Each row has a name. Each piece below is followed by the name of the row it came from, unless a question asks for something else. Each question is about the rows just above it. Places in a row count from 0.

[8, -13, -3, 5] -> C
[13, 42, 1, 10] -> X
[17, 5, 4, 3] -> N
[-28, 32, -2, -6] -> T
[10, 43, -3, -2] -> L
[9, 19, 8, 1] -> D
[27, 28, 4, 4] -> W
[-59, -31, 1, 6] -> U
[2, 0, -3, -8] -> S
Number of entries in [13, 42]: => 2
Number of entries in [8, -13]: => 2
Number of entries in [-28, 32, -2]: => 3
How many entries does [2, 0, -3] have? => 3
Row and place of [9] in the named rows: => D, 0

[-8, 12, 3, 6, 26, -15, -6, 42, 15, -27, -2, 2, 29, 4, -24, -21, 54, -14, -30, -15, 6, 16, -16, 14, 28, 0, 6, -33] = ler
[23, -18, -9, 5, 34, -19, -1, 11, 19, -11, 31, 16, -4, 4, 27, -4, -26, 0, -15, -1, -15, 16, 13, -2, -5, 9, 5, -33] = Mut
[-10, -1, -11, -6, -25, 23, 0, -18, -44, -14, 25, -31, 7, -3, -3, 24, -24, 28, 0, 19, 25, -19, 18, 3, 4, -27, -12, 24] = Bozun
[15, 30, -13, -16, -33, -11, 15, -25, -4, 18, 21, -7, -21, -12, 27, -9, -31, -2, -14, 17, -23, -20, 0, -18, -14, -6, 43, 15] = Zik
[-35, -14, 23, -3, -14, 23, -15, -31, 11, 23, -23, 5, -7, -3, -23, 24, -31, 0, 31, 26, 25, 6, 18, -15, 25, -17, -12, 27] = lokag
[23, 23, -13, -11, 1, -21, 28, 42, -21, -27, 31, -24, 13, 1, 1, -20, 21, 13, -30, -15, -13, -3, -16, 14, 6, 6, 14, -30] = lires
[8, 14, 23, -5, -32, 8, -2, -31, 19, 23, -29, 16, -21, -14, 22, 12, -24, -11, 31, 26, -13, -9, -5, -18, -14, 9, 6, 27] = rozel
[-15, 32, -11, 6, 6, 12, -15, 22, -26, -25, 27, -3, 29, -2, 19, -21, 54, -14, -14, -9, -17, -17, -3, 2, 5, -27, 12, -19] = masi
[-33, 32, -10, -16, 7, -16, 10, -2, -44, -25, 23, -31, -20, -14, -17, -15, -30, 6, -29, 0, -12, -20, -13, 0, 28, -24, 18, 10] = geti
[9, -18, -10, -3, -33, -21, 28, 23, 5, 19, -29, 2, -5, -8, -22, 9, 13, 28, 6, -32, -23, 15, -16, -5, -13, -16, 43, 19] = gik
[-35, -13, -13, 3, 34, -12, 9, 0, -44, -26, 0, -17, -17, -6, -24, -8, -18, 15, 22, -32, 6, -10, -9, 14, -4, -19, -9, 20] = bomot
How many entries does [9, -18, -10, -3, -33, -21, 28, 23, 5, 19, -29, 2, -5, -8, -22] have? => 15
Count the entries of [-35, -14, 23, -3, -14, 23, -15, -31, 11, 23, -23]: => 11

[0, 12, 11, -4, -9, -7] = Bogoz
[0, 12, 11, -4, -9, 1] = tafa
[-1, 1, 13, 12, -17, 9] = giba
[-1, 7, 5, -5, -10, -3] = bek
[-2, -10, -18, -47, -60, 5] = moz
[-10, -21, -23, -3, -43, -10] = lata
Where in the named rows is [-21]? => lata, 1
Count the entries of [-1, 1, 13, 12, -17]: => 5
Row and place of [-18] in the named rows: => moz, 2
Row and place of [13] in the named rows: => giba, 2
Number of entries in [-10, -21, -23, -3]: => 4
q: [-2, -10, -18, -47, -60, 5] => moz

[48, -22, 46, -10, 15, 38, -21, -17] = sekal
[-11, 36, -15, -3, 1, 36, 23, 14] = duzi
[-21, -14, -4, 11, -7, -18, 31, 32] = kipo
[3, 20, 9, -18, 15, 3, 33, 22] = Reko
[-9, -11, -1, 34, -20, 5, 29, 35] = siki
[-28, -19, -11, 20, -27, -13, 29, 34] = lado
[3, 20, 9, -18, 15, 3, 5, 10] = Fadep
[-9, -11, -1, 34, -20, -7, 22, 21] = boto
[-21, 31, -4, 11, -7, -18, 31, 32] = Mevan
Row and place of [35] in the named rows: => siki, 7
Count the entries of [-9, -11, -1, 34, -20, 5, 29]: => 7
[-14] is at row and place => kipo, 1
Count the entries of [-9, -11, -1, 34]: => 4

